[[127 140 113 135 135 132 139 131 137 131]
 [130 129 130 122 138 122 129 123 126 130]
 [141 128 109 122 144 128 136 140 133 138]
 [133 138 117 123 128 140 126 135 133 130]
 [117 129 136 124 122 136 131 123 128 128]
 [143 121 125 131 147 102 126 131 118 138]
 [137 125 128 121 132 124 124 136 129 128]
 [128 110 136 131 129 127 131 112 114 125]
 [136 117 134 121 137 114 122 123 111 133]
 [130 125 134 121 117 129 124 136 130 130]
 [119 122 131 120 126 129 141 129 122 137]
 [125 123 143 115 124 117 124 132 125 131]]
What is the second entry on the diagonal from the top-right corner? 126
The entry directly above the smallest entry -> 136
The bottom entry of the column that holds the largest entry -> 124
The last entry in the row that holds the smallest entry: 138
What is the third smallest entry? 110
What is the entry directly below the smallest entry? 124
What is the first entry on the main diagonal? 127
What is the largest entry in the last row? 143
What is the last entry, reading row by row? 131
The entry directly above the largest entry is 122
The entry just left of the smallest entry is 147
What is the entry in the top-right corner? 131
The third entry from the end, reading row by row: 132
The entry directly below the largest entry is 132
The 2nd smallest entry -> 109
What is the smallest entry in the last row? 115
What is the largest entry in the first row? 140
The entry just right of the smallest entry: 126
What is the largest entry in the first column? 143
The 3rd entry on the diagonal from the top-right corner is 140
What is the fourth entry in reading order? 135
What is the 5th-last entry, reading row by row? 117
The smallest entry in the last column is 125
The smallest entry: 102
The fourth entry from the end, reading row by row: 124

x =
[[152 139 121 115 118 132]
 [143 125 108 104 110 124]
 [116 118 128 142 148 144]
 [149 138 122 116 121 132]
 [139 148 150 136 120 108]]
Rows and columns are numbered from 0.
Find the entry in the top-right corner.
Answer: 132
Find the entry in row 1 and column 2.
Answer: 108
The entry directly below 128 -> 122
The entry at row 0, column 0 -> 152
The entry in row 0 and column 1: 139
Find the entry at row 0, column 2.
Answer: 121
Find the top entry of the column that holds the smallest entry.
Answer: 115
Find the bottom-left entry.
Answer: 139
Find the bottom-right entry.
Answer: 108
The entry just right of 128 -> 142
The entry directly below 138 is 148

133,121,143,146
128,127,129,128
123,121,130,129
128,125,127,128
100,132,143,108
The last entry, reading row by row is 108
Report the first entry in reading order.
Answer: 133
The entry directly above 125 -> 121
The entry directly above 100: 128
The 3rd entry on the main diagonal: 130
Report the second entry on the main diagonal.
Answer: 127

Read these off the grid that follows. Rows and columns are numbered from 0.
1) The entry in row 0 and column 0?
2) The entry at row 0, column 2?
3) The top-right entry?
4) The entry at row 1, column 0?
5) The entry just left of the largest entry?
6) The entry directly below 149?
7) The entry in row 0 and column 1?
[[136 123 118 121 143 135 127 151 134]
 [134 139 136 107 126 133 124 141 129]
 [132 140 130 123 140 135 132 147 129]
 [129 120 134 116 134 139 124 143 133]
 [119 137 139 130 150 138 120 139 147]
 [131 131 145 121 131 134 122 141 140]
 [135 134 140 119 131 141 135 142 121]
 [130 134 130 123 141 142 128 136 139]
 [127 131 130 110 138 146 123 129 134]
 [118 129 136 118 127 156 149 132 128]
 [133 133 134 111 146 145 116 130 124]
 [133 121 124 126 146 138 125 148 139]
 [134 129 133 123 132 141 137 144 130]
 [134 131 139 128 137 146 130 131 144]
 [131 129 128 113 133 143 128 135 136]
 [126 131 123 112 131 151 139 129 135]]
1) 136
2) 118
3) 134
4) 134
5) 127
6) 116
7) 123

B =
[[126 123 130 122 121]
 [126 123 127 119 120]
 [139 139 134 137 141]
 [141 122 124 138 119]
 [133 125 140 132 126]
 [131 123 133 129 129]
 [138 155 135 137 121]
 [138 125 120 137 141]
 [126 134 142 127 125]
 [142 134 111 138 132]
 [140 128 122 137 118]
 [125 125 126 127 117]
 [125 125 132 136 123]
 [142 123 118 138 123]
 [141 124 116 137 115]]
The entry directly below the largest entry is 125
The 3rd entry from the end, reading row by row: 116
Find the entry directly above the smallest entry.
A: 142
Find the smallest entry in the last column.
A: 115
The maximum: 155
The 1st entry in reading order is 126
Find the entry directly above 117.
A: 118
The top-right entry: 121
Find the 3rd entry in reading order.
A: 130
The entry just right of the largest entry: 135
The last entry in the row that holds the largest entry -> 121
Find the 3rd entry on the main diagonal.
A: 134
The fifth entry from the end, reading row by row -> 141
Find the first entry in the row that holds the largest entry.
A: 138
Find the minimum.
A: 111
The first entry of the smallest entry's row -> 142
Find the second entry, reading row by row.
A: 123
Find the entry just right of the smallest entry.
A: 138
Find the entry just right of the centre entry.
A: 137
Find the bottom entry of the column that holds the largest entry.
A: 124
Find the 2nd entry on the diagonal from the top-right corner.
A: 119
The entry at the centre: 120
Find the entry directly above 131.
A: 133
The 2nd entry from the end, reading row by row: 137

Questions about the grid below. Indices start at 0.
1) Which number is the entry directly above 134?
2) Which number is the entry directly above 129?
3) Which number is the entry at row 0, column 1?
4) Which number is the top-right entry?
5) Which number is the entry just right of the largest entry?
6) Which number is the entry in row 0 and column 0?
7) Which number is the entry in the bottom-right corner?
8) Which number is the entry at row 0, column 2?
array([[116, 119, 130, 137, 121],
       [123, 119,  98, 140, 132],
       [142, 134, 140, 106, 129]])
1) 119
2) 132
3) 119
4) 121
5) 134
6) 116
7) 129
8) 130

Questions about the grid below. Counting starts at 0.
1) The top-right entry?
2) The entry at row 0, column 0?
3) The bottom-left entry?
4) The entry just right of 106?
5) The entry at row 1, column 0?
6) The entry at row 0, column 1?
7) The entry just left of the largest entry?
8) The entry at row 0, column 2?
[[121 131 126 127 125 139 131 125 131 113 113 126 118]
 [129 113 121 125 130 133 128 105 133 107 120 126 133]
 [130 112 121 124 130 134 132 105 133 107 121 126 134]
 [126 144 137 131 125 124 113 153 122 149 135 126 121]
 [113 143 118 135 133 115 128 137 138 134 121 126 117]
 [125 145 137 130 123 130 122 152 122 144 130 126 117]
 [134 111 124 124 129 135 130 106 130 110 125 126 137]
 [146 113 139 122 124 136 128 121 117 128 141 126 143]
 [142 119 133 127 131 117 121 128 121 145 150 126 145]
 [134 130 142 123 118 148 125 137 117 124 125 126 122]
 [124 148 137 132 125 122 130 157 122 152 135 126 119]
 [141 123 135 128 130 117 120 134 120 148 150 126 142]
 [144 112 138 121 124 139 136 119 118 123 137 126 141]
 [130 131 140 123 118 151 128 134 120 118 119 126 119]]
1) 118
2) 121
3) 130
4) 130
5) 129
6) 131
7) 130
8) 126
